Here are some points, each followed by its number:
tensor([47, 53, -43, 32, -11, 1, 39, 17, 36, 24, 45, 46, 8, 12,
        -23, 79, -39]) 0
tensor([23, -84, 95, 23, -61, -33, -40, -86, 9, -12, -33, -11, -4, -49,
        -22, 9, 85]) 1
tensor([-3, -18, 14, 7, -13, -6, -16, -8, 4, 7, 11, -2, -9, -5,
        18, 2, 7]) 2
tensor([9, -33, 20, -30, -21, 6, -24, 12, -4, 2, -3, -9, 14, -13,
        -25, 26, 26]) 3
tensor([17, -55, 52, 24, -127, -58, -42, -34, 42, -24, -25, 18,
        16, -70, -45, 38, -1]) 4
tensor([-5, 6, -1, 2, 18, 4, 6, 3, 5, 3, -11, -1, 7, 4,
        -5, 16, -24]) 5
tensor([-20, -47, 40, -34, 10, -56, -25, -7, -23, 24, 4, -44, 20, -28,
        40, -33, 68]) 6
tensor([8, 18, -13, 7, 50, -13, 10, -17, -22, -11, -2, 10, -6, 29,
        -20, -28, -9]) 7
tensor([-24, 31, 77, 66, 71, 32, -20, -47, -69, -5, -25, -27,
        -101, 11, 100, -111, 27]) 8
tensor([23, -30, -11, 4, 73, 2, -57, -8, -38, 49, 12, -16, 14, -17,
        51, 2, -19]) 9
tensor([24, -14, -12, -2, -38, -28, -19, -2, 3, 39, 18, 0, 9, 9,
        9, 35, -28]) 10
tensor([-23, 23, 39, 27, 32, 7, 6, -52, -18, -36, -59, 8, -30, -35,
        27, -42, -72]) 11
tensor([-15, 36, -58, -8, 38, 49, 47, 48, 45, 4, 40, 10, -2, 53,
        -4, 12, -21]) 12
tensor([29, -39, 8, 23, 20, 0, -44, -23, -21, 29, 8, -12, -42, 12,
        42, -16, -18]) 13
tensor([13, 31, -79, -1, 49, 49, 46, 28, 19, -27, 10, 33, -15, 25,
        5, -15, -27]) 14
tensor([-36, -14, -19, -4, 18, 14, -3, 32, -6, -18, 43, -64, -37, 46,
        -8, 66, 7]) 15
tensor([-39, 31, 19, 26, -86, -16, -1, -26, 11, -45, 80, 11, -50, -22,
        44, 58, 16]) 16
tensor([-29, 38, 21, 1, -8, 4, 6, 0, 41, -65, -29, 15, 6, 9,
        -38, 37, -51]) 17
tensor([27, -31, -26, -1, 1, -11, -48, 23, 22, 17, 21, 20, 31, -20,
        41, -22, 48]) 18
tensor([-18, -2, -1, -11, 52, 27, 4, -6, -41, -13, -16, -23, 2, 31,
        11, 5, -33]) 19
tensor([12, -62, 62, -31, -95, -49, 7, -16, -12, -21, -58, -4, 56, -15,
        -12, -26, 33]) 20
tensor([1, 5, 14, -10, -11, 11, -13, -9, 1, -23, 15, -7, -2, 1,
        -31, 14, 2]) 21
tensor([-30, 63, -36, 21, 127, 72, 43, 57, 15, -114, -12, -2,
        19, -13, -47, -16, -74]) 22
tensor([-25, 6, -13, -47, -60, 38, -9, 2, 60, -4, 38, -76, 8, -23,
        -53, 54, 44]) 23
tensor([-23, -83, 35, -40, -81, -54, -98, 50, -24, -101, -92, 2,
        84, -40, 65, 48, -80]) 24
tensor([-2, 20, -32, -33, 31, 28, 36, 26, -1, -11, 23, -22, 22, 44,
        -55, 54, -56]) 25
tensor([-5, 10, -7, -12, 31, -7, -8, 20, -8, 7, 14, -22, 5, 9,
        0, 37, -18]) 26
tensor([-31, -88, 31, -38, -52, 29, -50, -36, 15, 64, -11, -92, -11, 121,
        13, 11, -41]) 27
tensor([-28, 4, 28, 20, -29, 18, 82, -14, -62, 28, -10, -1, -33, -13,
        -1, -98, 66]) 28
tensor([47, 17, -32, 18, 36, 22, -40, -26, 30, -1, -84, 70, 27, -26,
        -27, -50, -58]) 29
tensor([16, 19, -52, -11, 7, 5, 12, 25, 27, -14, 16, 6, 28, 4,
        -31, 51, -8]) 30
tensor([-2, 31, -25, 0, 38, 17, 19, 18, 18, -50, -6, 8, 15, -1,
        -43, 1, -33]) 31
tensor([13, -66, 1, -27, -84, -55, -12, 3, 44, 18, 23, -11, 8, 0,
        19, 40, 44]) 32
Which five points above are nearest to each new point by angle? Their numbers follow each, nearest first.
tensor([-10, -9, -21, -38, 0, 23, 7, 7, -5, 32, 19, -22, 0, 66,
        -4, -28, 71]) 27 28 15 12 6
tensor([3, -23, -2, -31, 8, -7, -45, 25, 21, -34, -20, -28, 69, -20,
        -20, 61, -36]) 24 3 30 26 5
tensor([52, 8, 7, -7, -16, 11, 11, -24, 29, 5, 20, 37, -24, 2,
        -32, -16, 11]) 0 21 29 4 1
tensor([-7, -25, 1, -22, -32, 3, -9, 0, -24, 27, -8, 2, 19, 6,
        34, -19, 38]) 6 20 18 32 2
tensor([32, 19, -2, 34, -62, -17, 9, -14, -35, 80, 62, 27, -83, 34,
        10, -9, 80]) 28 2 16 13 32
tensor([28, -3, 5, 19, 4, -27, 13, -22, -16, -10, -37, 33, 24, -28,
        5, -46, 21]) 29 20 28 1 11
tensor([-8, -25, 52, 6, 34, -8, 23, -36, -48, 11, -4, -18, -76, 30,
        38, -74, 19]) 8 28 13 11 6
tensor([-17, 41, 1, -13, 71, 36, 17, 43, -7, -60, 4, 27, 24, -42,
        -22, -6, -30]) 22 31 14 5 17
tensor([-18, 26, 12, 27, 30, 3, 19, -13, -19, -7, -4, -25, -46, 28,
        12, -17, -39]) 8 11 19 7 22
tensor([30, -8, 3, -9, -32, -25, -14, -17, -18, -10, -36, 22, 29, -55,
        0, -6, 49]) 20 1 4 3 18
tensor([-5, 18, 3, 1, 19, 35, 8, -35, 23, -18, -5, 20, 15, -30,
        -37, 12, 11]) 31 21 17 22 29
tensor([-17, 38, 11, 28, -15, -15, -4, -21, -11, -42, 10, 3, -44, -4,
        30, 5, 10]) 16 8 11 2 17
tensor([-5, 48, 13, 0, 11, 23, 35, 8, 15, -50, -39, 1, 8, 0,
        -4, 36, -78]) 17 5 31 22 25
tensor([-10, 23, 24, -8, -8, -13, 7, -20, -22, 0, -18, -22, -31, 12,
        1, -14, 15]) 8 28 11 6 1
tensor([1, 32, -23, 11, -9, 5, 53, 7, 37, 25, 0, 25, 12, 35,
        -26, 36, -61]) 0 5 25 12 30
tensor([-37, 34, 78, -22, -25, 35, 42, -74, 15, 0, 6, 32, -76, -23,
        -24, -23, 23]) 28 11 8 16 1
tensor([-48, 40, 13, -21, 20, 66, 44, -10, -4, -31, 12, -1, -20, 16,
        -48, 4, 12]) 22 31 25 21 12
tensor([14, 21, 6, 27, 4, -29, 15, -20, -7, 4, 7, 48, -31, -22,
        6, -30, -23]) 11 7 29 8 28
tensor([4, -13, -13, 28, 43, -52, -38, -32, -26, -19, -33, 24, -16, -29,
        38, -46, -28]) 11 13 8 29 9
tensor([0, 3, 3, 4, 5, -15, -5, 0, -19, -30, 0, 6, 5, -23,
        1, -16, -1]) 11 24 22 7 8
tensor([9, 20, -13, -7, 25, 26, 15, 4, -3, 7, 10, -4, 8, -5,
        -11, 19, -1]) 25 30 12 14 22
tensor([36, 11, -40, 37, -35, -24, 32, -16, -5, 4, -11, 82, -46, 6,
        30, -31, -47]) 29 0 14 11 7
tensor([-16, 32, -27, 14, 57, 18, 15, 19, -5, -34, -5, 7, 22, -1,
        -7, 1, -42]) 22 31 5 14 19
